The rows below come in pairs that one turn or mirror swaps. Which row does each named row swap with?
falap: [ 10   1  -7 -10   4   1  -1  -8 -16 -13 -30   2   1 -56 -10   5   8]
noruz: [ -5 -25  11  12  32   1   7  -2 -17  17   4 -11  17 -25 -19   1 -26]
rine: [ 12   3 -27  14   6  20  -7 -23   7 -14  -8   4  -1  47  -1 -12 -12]
tuv: [ 24  -9  22  15  -7 -34   3  20  -4  21  -7  11   7 -18 -10  -1   0]
pag: [ -6  -1  11  29 -31  14 -14 -21  10   1  14  11   7  -7 -19   5   6]
teso: [  1  -4 -14 -37  -8  -4   8   6  -8   9   2  -2   1 -52   3  -4   7]
rugo: [-12  -3  -5  12   7   5 -14  33 -21 -18  -1 -10  -8 -34  17  10   6]
ton: [ -1   5  -7 -63  12  18  10  14  10   2  -1   4   1  18  -1  -2  -5]
Dig: [-20  -6 -41  -4  21  29   8 -17  10 -12 -15  -7 -31   8  -5  -2  -2]
Vaval: [-23  -1 -27  -6   0  28  21 -24 -18  31   2   5   1   0 -12  12 -13]
Samum: [ 22   6   1  19   4   3  30   5 -28 -25  14  15   0  -5 -26 -10 -17]
Vor: [  5  12  19 -39  24  23   1   2   2  -8   6 -15  17  27 -19  -9  13]
rebu: [-14 -11  20  -8  12  32 -19 -21   8 -21 -19  -9   5  11  14  16 -15]
fopat: [-16 -11  24  -5  -8 -26   9 -18  14 -19 -14  -6  -4   8  12 -15  25]
fom: [ -2 -10  -4 -59  -2  -2   4   4 -14   4  -5  -4   6 -15  13   9  17]
Davar: [ -6   8  17  10  -7  17   6  11  -4  -6 -13   1  -5  56  -5   0   6]
guk: [  3 -22 -18  34  -3   0   1 -14  14  40  -4   7   5   5   1   0  -1]
vibop: [ 29   9 -21  -5 -22 -15 -12 -10   6   2  -4  18  32  -2 -20   2 -13]
Lupid: [-14  41   3   0  12   9  -1   2  15 -23  -1 -11   1  15  -4 -18  31]
tino: [ -7  26  -7  -2  27 -23 -21  25  -3 -12   5 -13   4  20   3   4  11]
pimaf: [ 4  9 17 20  2  5 11  4 10  8  4 -5  0 53 -4 -5  4]
Laf: [ 13  -9 -21  12  33  -4  20  10  -5  20  -2 -19   9   2 -24  10 -33]
deg: [ 23   6  17 -10  17  -2   8 -41  19  12 -15   9  11 -27 -16  -4   2]
ruzok: [  8 -10  24  25  -8  26 -21  21 -13 -15 -10  -8   2  28  -1   3  -5]
toza: [ 29 -23  32  14  -4 -23  -6  19 -12   7   3   7  -8  -6  -8  -5   1]
fav: [ -3  15 -35  13   5  41   8  -9 -13   8 -33  -7 -12  15 -11  -2 -12]
buvob: [ 25  -6 -28 -29  -1   5   3   6  27 -10   7   1   3 -43   2   2   0]
pur: [-17 -10 -10  31 -19   7  19  -8 -11   4 -10 -15 -17  -1 -30   7  25]
galiz: [ 16   5 -23 -27  26  14  10 -28   8  17  -7  13  -4 -20 -25   5  24]
vorif: [-33   9 -30 -12  -1  39  21 -15  -9   4  -5 -16  -9  12   0   6   8]
ginu: [ -3  -5  10  31   1   1   7   7 -12 -24   3   1   1 -44  -7  -9  -9]
Navar: [ 27 -35  19  12  16  -4   8  -1 -11  -2   1   0 -17  -3  -6  13 -33]
fiv: [ 26  12  22  13  10 -28  17   3  12  20 -13   3   7   3  -9 -30   7]
Potin: [-17   5  10 -24 -34 -15   3  23  21  -6   8  -4   1  -8   2 -20   5]
rin: [-22 -24 -13 -26  14  27   2   0   8 -15  -3   2   5  -5  25  14 -27]
voseb: [ 24   2   0 -45  19  10  -7  27  -8 -13  -2 -10  -7  22 -24  -7  -9]
nesef: [-16  15  -5 -10  -7  19  28  12  21 -10 -30 -11 -21  13  -7 -14  31]
bodok: [ -7  -7  -5  17 -21  11   0  28  13  10 -11   3  -7 -44  -8   1  -6]
puve: [ 28   6 -13 -35  -2  -8   0  22   3  -2 -28  -6   9 -32  16 -11  -5]
pef: [ 26  17  10 -16  21   2  -8  -4  26  11   8  -7  -6  42 -10  10   4]
nizez: [ 44 -21 -12  -5   6 -29 -17  -4   1 -11  -9   6   9 -18   7 -10  -3]
zeza: [-29  36 -17 -12   3  30   8 -14  15 -14 -22  -5  12   9   7  -3 -11]
Kula: [ 22 -27  11 -31 -19  11  -3   5   5 -13  -9  11  -8  22  13 -17  23]
risa: [  2 -26 -25   0  25  12  17  -1 -16  26  -9  -3  -1 -20 -20  29 -11]
Mulu: [ -1  43 -10   0   7  15  38  -1   3  -3   6   9  -6   2  -9 -27  17]
suz: [ -8 -16 -17  -3   3 -15  -4 -17 -18 -26 -37  -2   0  34  -1  -2  -7]

Swapped with vibop: suz
Swapped with Davar: tuv
Swapped with falap: zeza
Swapped with guk: Kula
Swapped with fiv: ruzok
Swapped with risa: ton

